Q: [4614 7680 8974 3093 3622 3413 5080]
A: 4614
Q: [75  4 35 24 72  1 68]
A: 75
Q: [3209 6837 6951 5074 8978 6395 5642]
A: 3209
Q: [-27  33 -47  43]
A: -27
Q: [8 4 2 7 5 3]
A: 8
Q: [538 833 741 610 240]
A: 538
Q: [2700 5505 9871 2580]
A: 2700
---
[ -3.1 -28.8  66.3  -6.9   7.8  14.1  21.3] value -3.1
[-59.7  10.8   0.3 -31.0  17.4   1.8  42.0] value -59.7
[-23.7  -7.9  12.9  21.3 -74.1] value -23.7
[-57.8  26.1 -45.6 -68.0  10.6  66.0] value -57.8
[-40.4  61.1 -16.1   0.3 -68.4  75.3] value -40.4
[ 11.9 -59.0  27.0 -36.8 -73.4  34.9] value 11.9
[ 16.9 -47.9  42.6  62.1  35.0  24.0  32.1] value 16.9
---
[[  8.2  48.0  26.0  13.3  66.8  29.0  26.3 -17.1 -17.3  36.9  36.1  -2.5
   23.7  53.8]
 [ 11.9 -12.5  -4.9 -18.8   1.4  13.9  26.0 -37.5 -24.6  -8.4 -29.9 -18.4
  -18.0  31.6]
 [  7.9  -7.6 -16.3   4.5 -23.2  -7.8  -4.7  46.5  48.0   3.9  -5.3  21.8
    0.1 -19.6]
 [-42.7 -26.9   0.9   2.8 -41.8 -44.0 -63.7  57.2  12.7 -12.1  22.5   8.7
   37.6 -74.2]
 [-16.1 -16.6 -39.3  -9.8 -17.6 -36.2 -32.9  53.6   1.1  -1.7  20.8  -7.9
   25.1 -33.8]
 [  6.7 -14.6  -7.3   0.6 -22.2   1.8   6.0   1.5  26.7 -23.6 -19.0  24.4
  -24.9  -8.8]
 [ 38.8 -14.9 -51.2 -29.7  -2.0  18.0  53.3 -47.9  -3.3 -31.9 -51.0   1.8
  -69.6  47.7]] -> 53.8

[[ 10.1   0.2 -19.8  19.2 -48.1  10.5 -16.0  -6.9  -3.2  47.6   5.0  19.1
   35.5   4.2]
 [  5.7  -4.7  12.4  -1.6 -26.3 -11.3  68.0  -4.5  21.1  25.1  -9.0  -4.9
  -18.6 -16.3]
 [  9.6   9.5 -28.5  39.6  -8.9   8.6 -29.4  -4.6 -17.5  -5.2  16.0  35.9
   38.6 -11.7]
 [ 12.0 -12.2  -2.5   5.3 -49.8  -5.2   5.4   5.9   5.6  56.2  -8.6   6.8
   29.8   2.2]
 [ -7.4  -3.4  13.1  -4.9  65.9   5.8 -28.6 -14.6 -20.2 -16.0   7.5 -15.1
  -14.0  16.1]
 [ -5.8  -1.1   4.6 -44.6  -5.4  -4.0   2.1   5.9  23.5 -37.0  -7.0 -24.7
  -48.9   7.3]
 [  8.7 -15.3   9.0 -36.3  28.5  -6.2 -19.4  -8.4   8.8 -41.7  -2.2 -27.8
  -39.8   8.2]
 [-12.1   7.9   4.0 -40.6 -12.1  -3.6  20.0   8.1  25.3 -27.9 -10.4 -21.6
  -49.7   1.7]
 [ 10.0 -17.9   8.1 -30.5  43.3  -3.1 -22.8 -14.5   1.4 -34.8   3.5 -25.4
  -35.1  10.4]
 [  6.0   8.2 -27.4  42.8  -9.6  11.1 -26.9  -4.6 -17.2  -4.5  18.7  34.3
   39.8 -12.5]
 [ 17.6 -16.6   3.3   3.4 -47.9  -7.9  18.6   5.1   8.2  56.6 -12.5   5.0
   26.0  -3.3]] -> 4.2

[[ -4.1  17.6 -14.5  19.6  19.5 -22.3  22.3  16.9 -18.1   3.6 -14.9]
 [-18.9  -5.9   0.6 -18.0  39.9  10.9   0.2  -0.6   8.3   0.0   3.7]
 [  2.4  -2.2  27.9  42.6  13.3  11.8  18.1  -7.6 -23.1 -36.4 -66.9]
 [ -5.6  27.0 -25.8 -22.6   3.4  -6.1  -9.2  13.5 -15.2 -20.9  12.4]
 [ 22.8 -30.2   8.0   8.6  -6.3  29.5   6.5 -32.0  -0.1  -6.9 -26.4]
 [  3.5  42.2   4.8 -27.7  31.9   6.2   2.1  -2.5   7.8  24.1   7.0]
 [-11.3 -27.9  -2.7  21.3  14.9  -7.3  17.1  -7.3  -6.2 -11.9 -17.4]] -> -14.9

[[  6.6 -40.4   2.6   4.0 -56.0 -40.4]
 [-28.0  17.6  42.1  15.4   5.7 -31.7]
 [-42.3 -41.3  63.0   9.1  29.5  -1.0]
 [ 59.2   8.4 -17.1  -4.3 -71.8   4.0]
 [-11.0  27.6 -48.5 -27.3  37.7  23.9]
 [-38.3 -32.7 -13.5 -44.4  26.6  24.5]
 [ 16.1  24.6   3.5  20.9 -51.4  25.9]
 [-57.1 -20.4  15.7  54.3  42.6 -25.7]
 [ 40.6  67.6  29.7 -44.0 -26.9  54.4]] -> -40.4

[[ -8.4   2.6  -9.3 -38.6   5.3 -73.0   5.2  -3.1 -21.9  -0.3 -10.5]
 [ -8.6   1.8 -11.6 -35.5  -1.6 -71.9   6.1  -3.4 -22.0  -3.7  -8.7]
 [ -7.4   2.4 -10.4 -40.1  -1.4 -72.1  13.6  10.7 -15.5  -0.1 -12.0]
 [-15.0   9.2 -22.5 -42.6   3.3 -63.5   6.6  -5.6 -12.4  -2.2  -8.3]
 [ -9.1  12.9 -14.2 -41.5   1.8 -64.4   8.6  -5.0  -9.0  -2.5 -10.4]
 [-10.2   1.6  -9.1 -38.1  -3.8 -73.1   5.3  -2.3 -21.6  -0.6  -8.8]
 [-11.0   4.4  -8.1 -39.6  -2.5 -72.1   6.2  -1.8 -23.3  -9.4 -10.6]
 [-13.8  12.7 -19.0 -45.6   0.3 -64.4   7.6  -7.9 -10.7  -2.3  -5.0]
 [ -8.3   5.2 -11.4 -42.1  -0.8 -72.6   6.6  -3.3 -22.3   1.8 -11.1]] -> -10.5

[[-19.4 -17.9 -12.5 -17.3  26.1   1.2 -14.8  26.7   9.1  -0.1 -11.5 -10.6]
 [ 26.2 -43.5 -33.9   0.8 -19.5 -28.3  34.2  -5.4 -15.5  12.3 -45.9 -10.4]
 [  8.3  32.5  14.4  -9.3 -25.0  -9.5  29.8 -26.1 -20.2   3.7   6.7  21.1]
 [-23.0  -3.5   0.2  22.6  29.5  -8.9 -33.5  21.8  38.2  25.7   9.8  -6.7]
 [  8.2  16.6   7.2 -18.0 -30.8  -9.8 -47.8  18.3 -35.3   9.8 -22.9  25.2]
 [-31.2 -14.0  25.6  -3.2  67.8  20.3 -11.9   5.5   1.3  -0.8   3.8  -5.9]
 [  4.8  31.5  20.5 -31.0 -15.7  17.0 -21.0 -19.1  19.1 -35.2  21.6  21.3]
 [ 22.3  42.0 -14.8  -2.8  -5.4 -28.5 -18.8   8.8  38.3  29.2  29.2  39.8]
 [ -3.5 -20.6  20.0 -12.6  50.0   4.4  41.6  -4.3  -9.8  -7.2 -22.1 -20.0]
 [ 15.0  -3.6 -26.1  -8.7 -27.8  -6.3 -23.4 -27.3  12.6  -3.7  22.5  -1.7]
 [  6.6   6.1  30.8  -9.3  14.2  19.2 -21.5  -2.8  38.0 -29.8  27.6
  -14.9]] -> -10.6

[[-23.8  11.7 -34.3  -1.4 -10.7 -16.9  12.7  39.0 -28.9  10.9  42.3  18.6
   20.6 -30.3  13.9]
 [ 36.5   3.6  10.1  28.2  34.7 -18.4  -2.2   0.4  -1.8  -5.8  42.5   0.2
  -23.6 -14.9 -43.7]
 [  5.3  10.5 -17.6  15.5  12.5 -22.9   7.8  26.7 -21.2   4.1  54.2  13.4
    0.3 -29.6 -16.4]
 [-54.0  11.3 -46.6 -23.5 -38.8  -5.6  15.9  44.8 -31.4  16.5  15.4  21.2
   41.4 -22.9  48.5]
 [-45.7  11.7 -43.6 -17.2 -30.7  -9.1  15.1  43.7 -31.1  15.2  23.6  20.6
   35.2 -25.6  39.3]] -> 13.9
---
[[  0.0   0.0 -25.2  35.5 -71.1  -1.4]
 [ 55.6   0.0  20.9   3.8  48.0 -27.3]] → -71.1

[ 64.2 -38.1  57.8  13.2 -45.0] → 13.2

[ 22.9 -59.3  55.2 -16.8] → 55.2

[-28.4  -9.2 -57.6  -3.5   1.6] → -3.5

[ 16.6  59.3  18.9 -37.8  21.8  -2.1] → 21.8

[ -4.4  59.0  63.9 -27.0] → 63.9
---
[[ 31.7  42.2  14.4 -43.0  65.6]
 [-61.2   8.8   9.4 -29.5 -64.9]
 [ 37.5 -39.8 -19.6  69.0  18.9]] 9.4, 69.0

[-15.5 -61.9   0.6  15.2  -2.5] 0.6, 15.2

[-35.6  11.8  40.4 -27.8 -45.7  29.7 -71.9] -27.8, 40.4

[-66.5   7.5  15.7 -16.5 -38.0] 15.7, 15.7

[-63.3 -55.3 -36.3  -4.8 -74.9] -36.3, -4.8

[  2.8  67.5 -17.6 -31.9  -9.1   1.8  -0.6] -31.9, 67.5
---
[[5842 5541 8773 9620 9652]
 [5319 4255 8374 9124 9664]
 [5446 3227 8316 9736 9791]] --> 8374

[751 920 820 507 633 490  77] --> 507

[[56 68 85 39 43 62 29]
 [32 76 58 17 11 35 91]
 [69  5 55 27 42 50 39]] --> 17

[[269 611 439 518 854 624 356]
 [513 457 537 564 411 666 730]
 [460 355 640 492 529 192 525]] --> 564

[-815  735  -55 -457 -498] --> -55

[ 265  639  -89  841 -570] --> -89

[-784 -800  547 -534 -251 -835 -424] --> -534

[9 6 8 7 2 2 0] --> 7
---
[783 886 662  87 514 585 358] ans = 886, 87

[6 7 2 5] ans = 7, 2

[481 517 820 209 389 346] ans = 820, 209

[35 42 81  4 91] ans = 91, 4

[ 526 -315 -806 -624  243 -339  428] ans = 526, -806

[164  57  53 156 201 190] ans = 201, 53

[[ 185  359  -98   54  236 -186 -166]
 [ 572 -909   58 -132 -278  410 -399]] ans = 572, -909

[127 153  41 231] ans = 231, 41

[[222 151 197 136  99 180 165]
 [155 138 153 142 137 143 187]
 [160 149 125  43 241 110 223]] ans = 241, 43

[[0 1 8 5]
 [1 6 7 1]
 [3 3 6 3]] ans = 8, 0
